First come named turns, each shown by rows before and after it. For each pair of rows after them, which turns, in which order, take the first row to the second? The first pair is done for you.
j452:
-20 -13 -21 8 -2 0 -3 -16 2 23 1 -13 -15  ->  -13 -13 -28 7 3 1 -6 -12 0 21 -3 -22 -15
-18 -10 -8 4 14 2 1 9 -9 9 7 -20 1  ->  -1 -2 -10 2 12 -1 0 14 -8 8 8 -27 -3
-13 1 3 15 16 -17 -15 8 21 29 0 -16 -14  ->  -13 0 1 16 18 -17 -14 5 20 29 0 -16 -13
j139:
-37 -21 14 5 33 20 -30 10 3 -11 1 -16 16  ->  -21 -17 -18 17 13 -14 -17 0 6 34 8 -35 -29
19 7 -8 3 5 -21 1 9 11 22 -3 -10 -22  ->  33 15 9 -12 7 -6 4 20 2 -4 -6 4 0
7 -32 -40 30 -19 1 -7 -11 -1 34 0 -7 -19  ->  58 -8 -29 11 -29 7 8 -1 -14 8 -3 10 -10
j575:
30 14 30 -11 1 3 -22 13 19 -1 -7 -11 -12  ->  7 9 45 -6 0 11 -18 10 21 -7 -7 8 2
10 14 42 -8 -16 -12 2 -17 8 4 1 1 -6  ->  6 10 40 -6 -17 -12 1 -22 6 4 2 1 -11
4 0 -15 -7 11 18 -9 -7 -14 6 5 -22 17  ->  5 6 -9 -8 18 21 -6 1 -13 2 4 -15 25
j56:
-16 -4 -11 -9 3 -9 27 6 -2 -7 -1 19 27  ->  -19 1 -8 -5 2 -15 28 7 2 3 -3 20 25
-10 0 17 2 -12 -4 -12 -10 17 19 9 -2 -27  ->  31 7 -3 -12 -16 0 -1 -4 -4 -2 8 -7 -30
5 -4 -6 -24 -6 39 -15 -23 -21 -41 5 -1 20  ->  -45 -3 30 2 -11 23 -23 -29 13 2 9 17 8
-18 -8 2 -5 -65 22 25 -54 -29 -34 11 17 -10  ->  -37 -12 9 1 -64 20 20 -54 -19 -24 13 19 -10
j891:
9 14 27 9 -1 -10 18 19 7 23 -3 20 -4  ->  18 14 17 4 7 -9 19 29 3 19 -7 11 4
-47 -12 5 22 38 -11 -10 33 22 37 -11 4 7  ->  11 10 38 -15 34 16 -41 34 24 0 -15 -24 7
30 0 -28 -12 1 5 0 0 -18 -22 -4 -28 -4  ->  -3 -5 -3 6 -37 1 2 -42 -3 -5 6 -6 -19
-8 -3 -12 11 23 -6 -12 20 -7 15 4 -8 3  ->  10 7 20 -2 1 11 -29 2 2 0 5 -13 -7
Now pairs of rows:
Between the rows of a pair lie two turns.
-22 -11 -5 0 11 16 -14 6 -12 -19 -1 -8 14  ->  -14 7 31 8 -14 0 -7 -6 12 10 5 7 -8 | j891 j56
-4 -5 -16 -1 -19 3 -35 -35 28 -4 8 -6 -6  ->  34 10 -12 -20 -5 6 -37 -11 23 -21 0 -9 6 | j575 j139
4 -1 2 18 38 -27 6 17 16 -5 -9 12 0  ->  -9 -8 -2 19 40 -25 4 13 13 -11 -9 11 3 | j575 j452
-49 -10 9 10 -5 4 -3 -22 9 -5 -3 28 3  ->  10 8 -27 7 -12 -27 5 -10 8 27 -5 -6 -37 | j139 j575
26 10 -20 21 12 -23 32 43 -14 20 -2 8 10  ->  12 21 53 13 -37 5 8 -14 10 7 8 26 1 | j891 j452
51 15 -16 -13 -22 -3 -10 -13 -6 2 -1 -36 -26  ->  38 5 -49 0 1 -18 5 10 -17 11 -2 -36 -13 | j891 j891
1 9 -16 8 -28 -7 20 -19 -16 10 13 15 -11  ->  -6 2 -3 2 -17 11 16 -16 -25 -17 10 28 15 | j139 j452
39 22 8 -15 -13 -8 11 0 6 2 -3 12 -15  ->  2 7 -2 1 1 -13 31 13 -2 8 -2 37 4 | j575 j891
-1 -11 -19 -3 -28 -1 13 -20 -12 -17 3 16 -6  ->  -1 -20 -30 -6 -17 1 8 -14 -16 -24 2 6 -1 | j452 j452
-27 -12 -16 10 21 -12 -17 13 10 23 3 -19 -10  ->  -30 -7 11 11 -2 -7 -23 -12 22 24 8 -13 -20 | j891 j891
-1 -21 -7 17 -10 -22 10 -22 12 22 12 45 9  ->  56 -13 -32 -9 15 -13 -8 2 0 6 2 -3 5 | j575 j891
16 6 -4 -22 -16 8 -35 -29 4 2 7 -41 -26  ->  23 10 1 -23 -19 7 -29 -28 4 0 7 -37 -24 | j56 j139
-23 -16 -15 7 14 -1 13 5 -2 17 -10 10 15  ->  -11 -14 4 -10 19 19 -19 -2 11 3 -13 -19 9 | j891 j139
32 10 1 -23 -20 20 7 -19 -4 -19 -12 3 15  ->  26 1 -29 -17 6 8 20 6 -19 -13 -12 4 28 | j891 j891
56 22 -8 -21 12 -13 7 33 13 4 -8 1 1  ->  -39 -6 20 3 21 -1 -2 17 25 11 -4 33 28 | j575 j139
8 21 7 -16 -8 43 -21 -12 -8 -52 -5 7 18  ->  -53 -2 -19 21 29 15 -7 22 0 -7 -6 20 30 | j56 j891
-3 -7 22 -12 -26 6 17 -44 6 -23 15 26 15  ->  -13 -24 -35 -7 33 -4 20 3 -11 -20 5 1 37 | j139 j891
49 17 -26 6 -8 -38 -4 23 20 30 -19 -38 -22  ->  2 -3 23 -9 31 15 -31 36 18 -32 -27 -11 50 | j139 j139
-18 -1 6 5 19 6 -15 21 10 4 -13 -8 8  ->  17 19 26 1 -4 1 -7 14 15 4 -12 -5 -8 | j891 j56
-29 -2 -18 12 -34 6 -6 -32 6 18 16 -19 -33  ->  42 36 5 -14 8 1 8 43 6 3 0 -15 -4 | j575 j575
-13 -6 37 -14 0 18 17 -8 -6 -37 -12 42 30  ->  -21 1 31 5 -1 -8 37 7 2 -6 -12 58 23 | j891 j56
-23 8 22 11 -8 13 -3 -14 5 20 7 27 -6  ->  8 3 -35 1 23 1 -6 16 -12 20 0 -14 -7 | j575 j891
-26 -8 -8 12 -10 -11 -6 -20 -1 17 1 -17 -24  ->  7 -4 -28 -2 -8 -4 -2 -13 -20 -7 0 -25 -18 | j56 j56
44 9 -8 -3 -17 -10 2 -4 -11 10 9 -10 -22  ->  5 -2 31 -7 15 15 -9 17 -3 -17 3 20 30 | j575 j139
7 15 30 9 17 -13 41 19 -2 7 -19 12 4  ->  3 13 37 9 10 -14 41 12 3 10 -15 16 0 | j891 j891
5 15 9 5 -9 0 2 7 -14 12 -5 12 -18  ->  -10 8 14 4 -8 10 -3 -2 -18 3 -5 16 -12 | j139 j575
-11 6 30 -1 11 12 -2 -10 11 -6 8 23 29  ->  11 18 13 2 -21 -6 7 -32 14 16 16 14 -7 | j575 j56
-19 -20 20 -24 7 37 -67 -37 -5 -29 -10 -52 9  ->  42 6 -9 -18 -29 -2 -40 -43 -9 6 -4 -65 -42 | j139 j139
25 8 -4 -9 -2 6 21 11 -6 -3 3 25 13  ->  -4 -7 12 -13 -4 24 -2 -10 0 -18 7 20 17 | j56 j891
-9 6 48 -2 6 6 -13 3 29 14 -12 6 -1  ->  14 -4 10 -23 17 28 -18 4 -2 -30 -17 -12 18 | j56 j56
18 0 -6 10 -36 -9 46 -24 -12 -7 11 41 6  ->  10 -5 2 2 -25 10 37 -26 -17 -33 8 42 24 | j575 j139
-46 -31 -15 15 16 -13 -20 2 14 20 -2 10 15  ->  36 -2 -41 0 -8 -32 3 7 -2 25 -3 -11 -20 | j575 j139
